In the rows, 128 means zero.
Rotation paths and how fast each direction turns (degrees a step)
Each turn is a multiple of 5 degrees from 10 to 175, or 0.
Each row of a path follows its step; steps can be skipped.
Path 1:
step 0: [120 125 122 125 130 146 136 128 121 136 122 125 124 126 140 141 142 122
 116 137 121 138 125 129 132 138 119 126 121 114 126 126 116 126 135 126
 125 124 130 135 132 143 112 126 139 126 122 136 129 122 139 126 122 118
 128 129 138 128 130 119 129]
step 3: [126 114 123 128 136 134 138 113 124 135 129 138 126 128 135 129 133 118
 125 126 130 127 138 133 140 136 131 110 135 126 119 142 127 119 134 130
 129 129 120 126 122 139 116 125 136 131 120 142 124 123 128 127 131 114
 111 134 131 131 126 123 137]
step 4: [114 124 120 122 136 148 121 129 130 128 139 120 126 117 117 131 126 123
 133 118 126 127 138 131 118 136 121 130 122 114 134 120 119 118 117 127
 141 125 118 130 132 132 123 130 132 129 125 134 132 125 137 128 147 123
 121 130 137 125 135 127 123]
step 10: [119 138 127 132 124 144 126 113 128 139 138 122 129 128 126 120 138 117
 120 125 124 137 126 132 119 137 130 125 133 113 131 124 126 119 114 121
 132 127 117 132 131 138 133 130 133 127 111 137 129 135 125 128 125 125
 134 129 127 132 133 116 147]
step 12: [123 131 124 134 127 137 135 114 133 140 122 126 118 118 142 131 124 119
 133 130 126 130 124 126 140 134 124 131 137 124 114 130 109 118 130 130
 135 128 133 141 133 135 138 129 126 125 122 133 128 132 137 112 120 125
 115 134 139 124 131 119 136]
step 15: [117 126 123 134 128 133 136 131 123 141 124 123 125 124 123 142 121 108
 129 124 131 117 127 130 145 128 121 129 129 112 118 130 126 108 127 127
 137 126 127 127 122 138 122 131 131 125 135 147 118 133 120 124 132 124
 125 134 135 125 127 123 131]
step 16: [116 118 130 126 139 132 131 116 131 125 131 130 126 123 130 142 143 127
 135 128 121 115 135 133 120 138 117 129 124 121 130 134 114 132 119 122
 135 130 121 144 126 147 127 122 132 128 111 134 129 121 131 130 128 128
 122 127 132 131 136 131 140]
step 19: [129 117 117 125 134 146 137 129 133 133 130 132 123 138 121 145 135 121
 128 133 126 132 133 128 127 135 144 122 132 116 117 128 125 121 118 137
 135 132 122 138 137 139 122 130 138 129 119 137 134 132 122 132 130 133
 117 118 127 131 140 130 138]
step 21: [114 132 111 119 125 138 128 123 128 140 127 130 124 127 137 129 128 113
 115 134 130 131 127 131 145 128 118 132 128 114 129 121 122 130 125 140
 136 128 116 139 126 132 116 116 139 126 127 133 142 128 134 125 132 117
 119 132 125 129 131 121 127]
[130 125 129 130 127 126 128 120 129 129 130 130 127 127 128 124 128 128
 127 125 129 126 129 127 124 129 127 130 131 130 128 127 125 130 127 127
 128 127 126 127 125 127 131 126 128 129 125 126 128 126 129 128 124 129
 125 131 128 124 130 127 130] -> 170
[131 128 124 126 130 128 129 129 126 130 128 129 130 129 127 130 128 132
 128 126 127 129 133 125 126 125 129 128 129 132 128 132 130 131 131 127
 130 129 129 127 135 131 127 129 127 130 127 130 128 127 128 127 126 128
 123 129 130 128 129 125 127] -> 135
[128 126 130 131 128 132 126 128 130 128 128 128 126 129 127 131 126 130
 130 129 124 125 127 129 126 127 127 131 130 128 124 126 126 130 130 128
 130 130 132 131 127 131 130 130 126 130 131 129 126 132 126 127 129 129
 125 125 126 127 130 132 126] -> 100
[130 128 129 125 129 128 125 127 126 128 129 131 125 128 124 126 129 129
 127 129 126 125 126 124 128 131 130 132 125 129 132 130 131 126 129 127
 129 126 127 126 128 129 130 131 131 127 125 125 128 131 129 126 128 131
 127 124 129 130 128 131 128] -> 120
[131 128 129 129 131 129 128 127 125 129 129 130 125 129 125 128 128 130
 130 127 132 126 127 128 128 134 129 123 131 129 126 125 132 128 127 131
 129 127 131 128 129 129 129 126 124 128 129 129 131 127 133 127 129 127
 129 126 126 124 125 127 128] -> 70
Path 2:
step 2: [131 115 118 133 121 129 130 146 123 133 119 126 124 127 135 129 130 130
 119 142 122 138 138 153 119 128 123 129 124 137 127 137 121 131 120 125
 133 139 122 121 134 137 138 124 134 131 117 116 129 123 122 121 127 119
 130 131 141 125 123 113 125]
step 7: [133 126 129 133 129 133 127 128 135 122 140 123 129 125 130 134 120 134
 131 131 125 123 126 127 123 137 122 111 138 131 132 106 135 121 132 124
 114 132 114 137 130 124 143 111 143 135 130 132 119 122 122 141 124 131
 141 122 126 127 125 114 123]
step 9: [128 131 129 133 118 118 113 129 131 131 116 142 116 113 139 140 119 126
 112 132 120 121 131 116 116 128 138 133 129 122 132 136 133 129 121 128
 129 122 140 133 124 125 148 129 125 120 132 139 125 134 128 125 132 140
 136 131 130 128 133 132 129]
step 12: [130 135 144 131 116 120 123 132 137 123 119 128 139 135 116 130 136 132
 124 131 141 132 144 127 137 130 140 123 132 122 120 121 124 135 127 132
 130 124 128 129 131 118 113 116 129 140 145 121 127 131 135 127 125 139
 134 132 129 111 125 135 118]
step 13: [123 135 140 129 126 136 133 126 130 118 124 125 132 135 126 119 130 133
 134 134 141 133 146 125 130 130 121 122 137 120 131 133 133 123 126 140
 118 144 125 137 127 125 125 124 122 119 121 135 137 125 129 147 130 120
 142 128 139 106 124 136 124]
step 14: [125 122 133 119 132 124 138 117 127 120 134 121 129 122 128 133 121 134
 136 150 134 137 122 126 126 133 124 132 131 104 116 126 146 135 111 128
 131 133 126 126 126 118 129 127 125 118 111 129 127 132 133 126 138 124
 126 131 140 122 120 132 135]
step 17: [118 135 120 126 113 132 124 120 123 124 138 124 128 120 139 130 137 130
 125 127 124 120 136 128 147 138 138 141 111 132 130 131 124 123 114 131
 129 133 125 128 136 116 118 140 127 126 131 127 119 117 127 126 128 143
 131 130 119 138 133 126 141]
step 19: [130 126 125 130 128 133 138 144 128 133 125 128 137 124 126 132 133 128
 131 124 133 135 131 138 114 150 121 141 121 145 120 133 120 125 128 114
 128 126 133 129 144 128 129 125 130 123 117 122 133 115 132 136 125 121
 136 133 143 119 115 134 127]
step 20: [129 131 125 110 123 125 126 148 118 134 134 132 126 126 136 137 127 137
 136 132 133 148 132 119 119 130 129 139 128 131 118 126 127 120 129 121
 131 126 127 119 118 122 115 122 141 138 120 116 130 134 124 124 134 125
 146 124 136 125 126 118 125]
[129 126 129 124 127 129 127 127 128 131 127 127 130 128 127 127 130 125
 127 129 131 131 126 133 127 128 127 129 131 129 128 131 126 127 126 130
 126 126 134 131 127 127 125 124 128 127 131 125 125 129 126 131 131 128
 129 126 128 128 130 127 131] -> 45
[132 127 128 123 126 126 128 126 125 126 127 131 128 125 128 124 129 125
 127 127 128 127 128 129 129 129 127 126 125 128 131 125 126 127 128 130
 129 129 131 125 126 129 128 129 129 131 132 130 131 127 129 127 127 131
 125 127 125 129 125 133 132] -> 60
[128 123 126 131 129 128 132 128 130 128 129 126 131 128 127 127 127 128
 128 129 127 129 131 128 126 129 127 127 127 130 122 129 128 125 127 127
 129 132 130 133 127 127 132 128 127 127 129 128 132 132 127 125 129 129
 126 126 129 131 130 131 130] -> 85
[126 125 127 132 127 126 127 129 129 130 126 132 125 128 128 127 128 129
 129 129 127 129 133 126 129 127 126 127 129 131 128 129 127 130 128 126
 126 125 128 127 128 128 125 130 131 126 130 124 127 130 124 127 130 125
 129 128 128 128 122 132 129] -> 40
[125 129 132 126 128 126 130 124 129 129 129 128 128 125 127 124 127 130
 128 128 131 128 126 127 131 123 127 126 132 130 124 127 128 123 130 129
 128 127 127 128 127 124 129 128 131 130 126 131 127 128 128 129 129 125
 125 129 130 126 124 128 128] -> 45
[125 126 126 128 127 127 127 131 124 126 129 127 131 127 130 128 130 125
 135 128 127 126 127 129 129 126 129 133 127 130 129 131 128 130 126 129
 130 131 128 127 130 123 127 125 130 128 130 129 129 127 129 128 127 125
 126 126 130 128 128 129 126] -> 20
[132 129 129 127 126 131 126 127 127 130 131 127 127 127 125 131 128 128
 128 128 128 126 131 127 128 126 130 128 128 131 128 132 131 130 131 131
 132 130 123 129 125 130 130 124 128 131 128 126 129 129 125 131 128 129
 126 128 129 128 125 128 131] -> 135
[127 127 127 128 124 127 126 130 131 128 127 129 130 128 128 131 129 127
 129 131 128 127 127 128 130 126 129 128 123 126 130 124 129 123 126 129
 127 127 128 130 129 126 130 127 128 132 127 123 131 126 124 127 131 131
 128 127 129 128 126 125 126] -> 140
